Each row has a name. Each question is about the rows just above it.

-393,660,-71,122,315 = lafod
-392,334,-76,-102,356 = gita
-393,334,-74,46,188 = nud
-621,-543,-47,-266,398 = Dolal
-393,334,-76,-102,270 = Lefe
-393,334,-75,46,188 = dilub
-331,-834,-71,122,314 = Radap
The rest of the row after 660,-71,122: | 315
After -393,334,-75, its row goes on with | 46,188
Go on from -543,-47,-266 to the end of its row. | 398
After -393,334,-76,-102, its row goes on with | 270
After -47,-266, its row goes on with | 398
Go on from 334,-74 to the end of its row. | 46,188
The rest of the row after -393,660: | -71,122,315

-354,236,-583,345,-204,-735  nul
583,190,-407,859,696,696  gita
293,-665,-582,-368,194,-654  Dolal
-158,138,-152,-488,-426,157  lafod
-484,-650,519,-781,-398,482  Sur
-58,-146,-425,54,547,-163  nud
-244,-683,392,-211,-655,444  banun
862,138,-151,-503,-254,270  rin
-244,-683,392,-211,264,552  Lemu
-515,-866,-507,701,-837,-765  Radap
293,-665,-582,-369,194,-797  dilub
Go on from 138,-152 to the end of its row. | -488,-426,157
After 293,-665,-582,-369,194, its row goes on with | -797

-586,36,525,-373 -> Radap
-587,36,525,-372 -> Sur
-586,37,-459,458 -> Dolal
6,71,250,60 -> gita
After 71,250, its row goes on with | 60
After -586,36, its row goes on with | 525,-373
The rest of the row after -587,36,525: | -372
The rest of the row after -586,37: | -459,458
Go on from -586,36,525 to the end of its row. | -373
Whose row is -586,37,-459,458? | Dolal
The rest of the row after -586,37,-459: | 458

-133,96,-407,-300,-240,23,286,124,-734,-169,-205 = Lefe
12,-43,-48,338,-391,-9,-236,-171,-71,184,-50 = dilub
-106,197,622,402,227,23,287,124,-734,-169,166 = nud
-169,86,741,446,-276,-303,645,-177,153,-430,-55 = rin
-16,-51,111,232,262,-357,221,-95,-679,335,-192 = Dolal
162,-1,354,236,-284,69,-233,-94,-679,285,26 = Lemu
39,1,741,445,179,-47,-450,246,-241,-17,219 = banun
-199,172,-137,-583,-347,-67,115,47,413,-430,-54 = lafod
Go on from -303,645,-177,153 to the end of its row. | -430,-55
After 23,287,124,-734,-169, its row goes on with | 166
The rest of the row after 197,622,402: | 227,23,287,124,-734,-169,166
The rest of the row after -95,-679: | 335,-192
The rest of the row after 741,446: | -276,-303,645,-177,153,-430,-55

0,244,-296,-1,-163 = nul
-194,227,0,0,124 = Sur
-545,0,0,83,84 = Dolal
-605,327,187,571,446 = Radap
-320,-296,0,-268,-255 = banun
-425,262,0,0,-163 = dilub
-471,121,-180,90,-223 = lafod
-408,414,-629,-175,-22 = rin
-606,327,-193,91,-20 = nud
0,-443,156,0,-202 = gita
-408,413,-629,288,-47 = Lefe
-349,-212,0,351,-81 = Lemu
After -408,413,-629, its row goes on with | 288,-47
The rest of the row after -629,288: | -47
After -606,327, its row goes on with | -193,91,-20
The rest of the row after -408,414,-629: | -175,-22

-38,-428,17,-178,-23,96,2 = dilub
-38,-428,18,-178,255,191,-258 = Lemu
-89,-315,17,-179,255,694,-258 = Lefe
Go on from 17,-179,255,694 to the end of its row. | -258
The rest of the row after -178,255,191: | -258
Go on from 17,-179,255 to the end of its row. | 694,-258
After 17,-178, its row goes on with | -23,96,2
After -38,-428,17,-178, its row goes on with | -23,96,2

66,-465,-321,168  Radap
235,57,-48,-649  Lefe
19,57,-48,-649  Sur
-74,8,151,-188  gita
67,-465,195,-74  rin
107,-95,-71,23  Dolal
234,57,-48,-649  nul
After 67,-465, its row goes on with | 195,-74
After -74,8, its row goes on with | 151,-188
The rest of the row after 66,-465,-321: | 168
After 66,-465, its row goes on with | -321,168
Go on from 234,57 to the end of its row. | -48,-649
After -74,8,151, its row goes on with | -188

103,-518,76,-190,-398,-29,-73,115,-366,443,-153,-591,-409,-45,130,191,-29,464  gita
42,-88,-78,-39,-324,239,-272,-249,-455,-227,-245,-63,3,-65,143,154,180,567  rin
46,-250,98,-101,152,-226,52,-249,-454,-397,-38,202,-9,-37,-172,252,457,-629  Lemu
-51,23,-187,-307,125,289,64,17,-358,209,-67,-342,-304,-56,49,214,377,326  Sur
28,-271,-22,-184,-175,-35,51,99,-201,-298,-36,97,-330,-41,-2,226,129,67  Lefe
-107,16,-285,188,1,-697,-465,-249,-454,-780,-202,419,470,-18,-159,182,-584,-638  lafod
87,-167,-15,132,-363,-59,-551,-441,-397,-95,-320,-193,292,-52,123,122,-408,457  Dolal
86,-255,-45,61,-414,-199,-463,-257,-472,-227,-245,-62,59,-42,115,141,-770,480  nud
189,-436,243,129,-244,-118,-550,-483,-126,-547,-356,202,424,-57,95,124,141,183  banun
-76,203,-235,-59,-235,404,-101,-201,-366,443,-152,-591,-28,-60,67,181,416,407  dilub
-56,255,-202,159,167,-408,-284,-397,207,275,-133,-444,420,-27,-241,217,-584,-667  nul
-106,16,-285,-307,126,-290,382,351,-46,120,174,-154,-636,-25,-212,317,-341,-490  Radap
Go on from -249,-455 to the end of its row. | -227,-245,-63,3,-65,143,154,180,567
The rest of the row after -227,-245,-62: | 59,-42,115,141,-770,480
After 125,289,64,17, its row goes on with | -358,209,-67,-342,-304,-56,49,214,377,326
After -106,16,-285, its row goes on with | -307,126,-290,382,351,-46,120,174,-154,-636,-25,-212,317,-341,-490
After -307,126, its row goes on with | -290,382,351,-46,120,174,-154,-636,-25,-212,317,-341,-490
After -366,443,-152,-591, its row goes on with | -28,-60,67,181,416,407

289,-401,708,-280,-617,-66,-621,-718,-139,330,202,543,-59,297,-691,650,-343,-636,-29,222,243,-129,-564,567,-289  nul
558,629,-52,-398,461,88,-168,-349,299,-357,-487,-645,-651,161,-304,-573,287,98,121,-472,588,-399,323,324,42  nud
-291,727,343,-627,-498,49,301,308,-135,637,709,-645,-651,162,639,-492,196,-64,-115,-171,594,233,-212,24,-154  lafod
-352,554,-367,-598,-642,79,-451,-528,405,377,522,-303,619,285,342,218,-482,-230,52,96,217,-75,180,217,423  Radap
598,-651,345,-37,-173,189,126,328,559,461,676,-671,166,-727,395,-196,-483,-230,52,96,-39,-424,109,-399,-161  Lemu
246,589,-677,-639,-109,-190,370,-291,-257,106,242,-563,244,297,-304,-572,-88,376,-120,-361,602,-376,535,-16,-525  banun
The rest of the row after 297,-304: | -572,-88,376,-120,-361,602,-376,535,-16,-525
Go on from -645,-651,162 to the end of its row. | 639,-492,196,-64,-115,-171,594,233,-212,24,-154
Go on from -304,-573 to the end of its row. | 287,98,121,-472,588,-399,323,324,42
Go on from -482,-230,52,96 to the end of its row. | 217,-75,180,217,423
After 598,-651,345, its row goes on with | -37,-173,189,126,328,559,461,676,-671,166,-727,395,-196,-483,-230,52,96,-39,-424,109,-399,-161

